Each path is a new rotation, seen through one point. The rows after it are directions, each followed by how far the rotation turns it, in degrees per step (0 if it stays put).
Each turn is a multiple of 5 degrees from 10 to 175, or 0.
Each row of a path follows its step; steps can be skipped.
Rotation 1:
step 3: [ 33 -19  41  26  24   3   7 -10 -12   0   1  -2  22 -19   4  13  12  13
  -9   9   2 -24  -6  -5  16   8  14 -20  17 -25 -14 -20 -19 -27  20  15
 -24  23   2]
step 4: [ -8   5   5 -17  60  23  28  15  11  18  10   4 -18  16 -19 -40  -4  24
 -27  -9   5  15   6   5 -14  -6 -14 -15   0  -6   4 -12 -13   6  -5   1
  -4  24  12]
step 5: [ -3  30  35  10  15 -24 -36  11   8 -12  30 -10  -3  -7  -8   8  22  16
  -6   9 -47  16  -8  16   9  -5  12  11   0 -18 -19  -5  -5  13 -20   5
  13  14  22]
step 7: [-10  -5 -11  32  29   8  -8  35  30   0 -12  -8 -29  25  -9  -5 -15  -5
   4   6  12  35 -15  -4 -29   8   0   6   5 -15  -1  -8   0  25 -43 -12
   5  -6  -6]
step 8: [ 19 -22  33   2 -25   4 -15 -22  29 -17   4 -21 -17  17  21  12  -2  -6
  32  10 -34   6  12   2   8 -20  40   4   9 -19  -4  -7  -2 -10 -27  15
  -4  -1   2]
step 11: [  5 -28  14 -12 -16   9  24 -23  -7  -6  -5 -18  18  -1  37 -14   5  13
 -12  -3   2   4  -3  -6   7  -1  12   0  17   3 -12 -47 -16 -47  -6  29
  -8  16  13]
step 12: [-16   5  -9  24  18   9  38  18 -11  -3   5  -9   5  20 -37  -9   3   1
 -41  19  -1  31   3  -2  16   8  -8 -39  15 -13   0  -6  -7  -3  17  11
  18  25  -5]
step 15: [-11  10   8  18  15 -20  -7  33  -9 -17 -15 -32 -30  17 -22  -1 -11 -14
 -19  -3 -11  29 -33   5   7   1  11  -8 -28 -22 -21  21 -10  14 -12  12
  22 -12 -16]
step 17: [ -6   2 -34  20 -17  52  -3   3  29  27   2   0 -27  20  -2  17 -31 -15
  -8 -10 -12  26  -5 -15   3 -30  15  -5   5  -4  -1   1  -8  16   5  10
 -13   8 -14]
step 18: [-18 -11  -1  -5 -30 -25  13   8   3 -12  -4 -15 -15  22  12 -18  28 -42
  11   1   1  15   4  19  32 -30  25  21 -28  -3  -4  -2 -16  11 -23 -10
   8 -14  -8]
step 20: [ -8 -12 -12  44   9  -2  36   5   7   3 -22   6 -17  32   7  -2  -4 -16
 -23  -2  24  11 -12 -12  22 -16   4 -18 -15   6 -14 -22   6 -13  43   1
 -10  21  -7]
Directions:
[ 11  -5   6  -4   5  -8   6  -3  -1  -2  -3   7  -2  -6   3   0  -3  -8
   4 -11  -7   0   2   0   9  -2   2  -2  -8  -8   4  -6  -3 -10  -1  -6
   2  -9   1]  145
[ -9  -3   5   8  -4  -4  -7   3   1   3   2   6   8  -3  -6   0   0 -11
  -7  -3   0   2   6   3  -7   1  -7   1  10   4   4  -9  -8  -3  -7 -10
   2   0   4]  155
[-11  -5  12  11  -8  -8  -5   3  -3   2  -6   1  -6   2  -5  -5   6   4
   5  -5  -4 -10   0  -1   3  -6   4  -1  -3  -4  -4   5   3  -4   2   4
  -9   3  -5]  145
[  3  -6  -2  -2  -6  10  -7  -3   2 -10   9   7   9  -5   0  -1  -8   0
   6  -2   0  -2  -5   4  -2   0  -6  -1  -4  -3  -1   1  -6 -10   1   6
  -5  13  -8]  135
[ -1  -6   2   6   2  -4   1   2  -9  -8 -13  -5   5  -1   8   4  -3   2
   0  -2  10   3 -14  -5  -7  10  -3  -2   0  -1  -8  -4   1  -4  -6   2
   2  -6  -3]  85
[  3   6   4   5  10  -2  -2  -8  -2  -6  -6  -3   2 -12  -9  -6   7  10
  -9   2  -2   5   3  -5  -3  -4  -8   3  -9   3   2  -2  -3  -4   6   2
   1   4   3]  40
[ -3   1  -6  11  -1   2   1   3   5 -13   0  10   2   5  -3  -3  -6   4
  -7   1  -2   2  -2  10   3   5   8   0  -8   1  -5   5   3   1   0  -5
  -4  -7  12]  140
Rotation 2:
step 2: [-21  24   8   9  12 -19  18 -12   4  14  34  26   1 -12  -3  -6  -3  17
 -10  19  44  24  20   5  -5  20   6  38 -35   5   2   3  -5  -3   5   3
  11  14  -5]
step 3: [-10   2   6 -11  -9   3 -30   4  18  -4  11 -14  -6 -11  17  25 -26  -2
 -15   4  -4  30  34  13  -2  20 -22 -47  32  -6   5 -12 -22   6  -5 -21
   8   6   3]
step 4: [ -7  -4  15   9 -29  10  11  14  16  25   8   8   9  29 -26 -23 -30 -39
  -5  -2  -4   3 -10 -15  -5   9   4  16  -8   2 -11  -3  -1  -4  15   8
  44  -2  32]
step 5: [ -1   8  17 -14  18  19   3  20 -11  10 -19  -2 -37  -1   4  -7 -25  -5
  -5 -26 -30  20 -25  21  -2  -1   4   8  27 -17  24  -2  18  18   1 -22
 -20 -15 -25]
step 6: [ 24 -13  11   3 -20   3  34   9  27   6 -17  14  -1  12   7   4  -6  11
   2  36  -6 -15  13   4   4  20  18  41 -12   5 -31  -4  -6  -2  -8  27
 -14  -2 -32]
step 7: [-15 -11 -16 -13  15  14 -12 -19  -4  -8 -18 -39  -3  14 -21  13  17  -2
 -16 -38  -7  -3  24  14  13  11 -18  13  24  14   9  -3 -32  -2 -31   6
 -21   7 -12]
step 9: [ -3  24   3 -31  11  -5 -19 -18 -27  22  -2  -2  14 -21 -11  12  15  -5
  18  11  24  -8 -30  26 -19   6 -17  18  21  15  17  -4   7  24  -8 -38
  -9   1   2]
step 11: [-22  19  23  -5  18   1   5 -11  -6  -5  -2   7   6 -36  -6 -21  -1  -9
 -24  -9   3  12  11   0   1  34 -29 -12  30 -15  -1 -23 -31 -18 -12  -4
  33  17   2]
step 16: [ -5 -34  36  -5  10  15 -20  -7 -13  29  -8 -45  16  26  13  -8   1 -15
  16 -19 -11 -23   2  14  10 -23 -12  -2  -8 -16  -1   9  17  19   0   1
  -4 -11 -14]
step 19: [  2  11 -13  -8  -8  -9 -20 -29 -10  -7  17  28   4  11   6   1  -6  -4
 -29   9  -5   8  13   4  -2  25 -48  -5 -13   8 -13  -5 -32 -29  13  18
  32  -9  14]
step 20: [-32  17  32  13   4   6   8  -7   3  24   8 -13  12   7 -17  10  -8  -9
   7 -24   7  26 -10 -19 -34  -1 -11 -30  10   7   3 -19  19  36   0 -16
  26 -15  -2]
Directions:
[  6  -6  -4  -8   0   0  -1   0   7   4  -1   0   5   5  -4   7   6   2
  -1   7  -1  -7  -5  -9 -11   6   2   1   7   4  -5 -14   5  -3  -7  -7
   8   2   2]  135
[  7  -2   0  -5  -4   1  -4   4   7  -8   0 -11  -2  -4  -5  -9   3  -4
  -6  -9   4  -2   2   2   4   1   2  -7   2   7  -4  -6 -13  -9  10   5
   5   1   5]  95
[ -1  -3  -1  -7  -4  10   0  -5   2   1  -2   6  -6  -6  -3   2   4  -8
  -5   1   5   2  -8   3   0 -21   5   4   1  -2  -6   1   5   5   7  -6
   5  -1  -4]  90
[  6  -5  -8   7   1  -5  -3  -6   3  -1  -4   3   4  -6 -10  -6 -10  -2
  -2   4   5   2  -3   6  -7   3  -3   8   0   1   0  10   7 -13  -1   6
   7   1  -4]  170
[  5  -8   4  -6   2   2  12   3  -8  -1  -3   0   5  -2   5 -12   6   1
  -3  -4  -5  -1  -3  -3   4   2   5   0   3 -11  -3   3  -1  -3  -6   2
   5   8 -14]  65
[  5   1  -2   9  -8   0  -1  -2  -4   8 -10  -2 -11   7   1  -2   0   2
   3  -6  15  -2   4   3  -3  -2  -2 -12   2  -6   1  -6   3  -4  -6  -6
  -2   2  -6]  170
